Named turns come first, each shown by rows before and after it. Which turns, in which order, take the first row of each pair that follows to the second? Write the first one first, as in the answered first pair.
turn q_623:
[ 23 -22  -2   0  16  11 -16  -1  10  20  -8  -1  -6   7 -12 -26  -9] -> [  5   0 -34  -8  21  16  -3  -4   3  -2  10   5 -12 -22 -17 -13 -13]
[  5 -11  15   7 -10  -9  -4   0   4   4 -15   4   5  24  11  -8  -8] -> [  4 -11  -3  -5   9  -2   0   0   0   4  -2   0 -21  13  11 -17 -20]
[-12  20 -32 -16  25  -2  14  -1 -12 -18  20  -4 -33 -21   6   1 -22] -> [-24  35  -8   5 -20 -18  15  -2  -8 -30   2   8  27 -16   3  30   3]
turn q_681:
[  3 -12  23   0 -24 -16   6   6 -11 -12 -23  -5   0  15  20  24 -11] -> [ 18 -31  19  -3  -2  -6   0   3  -3   9 -20 -16 -23  19  12   1 -18]
[ 11   3   5  -5  30  -2 -20  11  -9  25  -4 -11 -39  -9  20 -20 -14] -> [  0  10 -26   1  30   9 -13   4   3  24   6  -9 -27 -38  -6 -14  -6]
[ -2  22 -18 -29   3  13  14  11  -4 -16  11  11  -3 -16  26 -15 -24] -> [ -2  20 -14 -30   1  11  14  11  -6 -17   9  12  -4 -12  31 -15 -26]
[-2  3  1  1  4  7 -1  3 -5 -8  4  4 -7  0  0 -5 -5] -> [-2  3 -1  2  3  8 -2  2 -4 -7  4  5 -6 -2 -1 -4 -5]
turn q_846:
[-1 -5  5  3 -5 -2  0  0  7  3 -7 -5  9  2 -4  0  4] -> [ 1 -9  1  1  2  1 -1  0  8  8 -5 -7  0  2 -7 -6 -1]
[  3 -14   1   5   2 -10  13   9  -1  11  -6 -16  -3  21  17  -3  -9] -> [ -3  -9   0  13 -12 -11  13   7   4   9  -9 -11  20  15   8   8   2]
[ 10   4  25   4   7 -26 -26  -4 -26   2   7   0 -16   8  17  -3  -6] -> [  0  11  17  21 -14 -26 -22 -10 -12   2   2   6  24  -8  -7  11  15]

Between the rows of a pair lie two turns.
[  7 -13   6 -11  25  18  -4 -13  11  -3   9 -12 -23  15   1 -28 -14] -> [-14  19  -2 -16   7   9   9 -11  -7 -39  16   2 -13   1  17   0 -13]	q_623 q_846
[-21  13  17  18 -13 -17  -4 -14  -6 -11 -14  19  22   5   1  25   4] -> [-27  15  -4  20  -8  -7   0 -18   3  -8  -6  18  23 -13 -16  24   6]	q_846 q_681
[ -7 -10 -17  12  10  14  10  22  14   1  -1  -1  -1 -21 -21   2   0] -> [ -7  -7 -18   5  16  14  11  24   6  -6   5  -2 -15 -19 -10   0  -7]	q_681 q_846
[ -6  -6  12   5  -8 -10  -1   9 -17   6   1  11  25   8   5   7   2] -> [  3 -22   3   2  10   0  -5   6  -8  25   3   3   8   7  -6 -13  -4]	q_681 q_681
[  8 -16   0   0  16   6  -7  -4  10  22  -3  -3 -17   2 -10 -11  -3] -> [ -5  -2 -11   9  -1   6   0  -7  16  11  -2   4  11 -15 -24   7  11]	q_681 q_623
[ 10  -8 -18   7   1  19  -6 -18  14   6 -11 -10   2 -17 -31 -14   3] -> [ 14 -10  11  14 -17   6 -12 -15  12   6 -27  -8  21   3 -18  -8  12]	q_681 q_623
[-12   6 -31 -16  20  14   9  -2  -4  -4  26  -7 -25 -30  -5  -9  -6] -> [-16  21  17 -12 -17 -13   8   6 -25 -27   7   4   3   0  33  18   1]	q_846 q_623
[  6  -7  13  -5   3  -3  -5   3  -6  10  -5  -3  -8  13   5 -10   2] -> [  2  -7   1   4  -1   4  -4  -1   7  14  -4  -2   9  -1 -15  -7  11]	q_846 q_846
[  7 -15   6  -1  -9   2   1  -4   7  16 -10 -12   7  16  -8 -13  10] -> [ -9   6 -25 -10  -1   8  12  -5   0  -4   8  -7  -3 -12 -11  -3   5]	q_623 q_623
[ -4  -3  21  13   4  -5  -9   7  22  20 -13   3   2   8   9  -9 -14] -> [-15  10 -13   6  15   5   1   3  23   8   3   5  -9 -20  -4  -4 -18]	q_623 q_681
[ 10   8  -5 -10   2  10  -8  -1 -11  -7  -4   0 -30 -19 -16 -26  18] -> [  7  17   0 -13  -2   4  -5   2 -20 -19  -3   3 -30 -17  -3 -18  16]	q_681 q_846
[ -9 -14 -14   8   5  -1  -5 -13  15   4 -13   7   7   8 -17  -7  10] -> [-13  -5   0   9  -8 -12  -4 -10   5  -8 -18  12  16  18  -1   4  12]	q_681 q_681
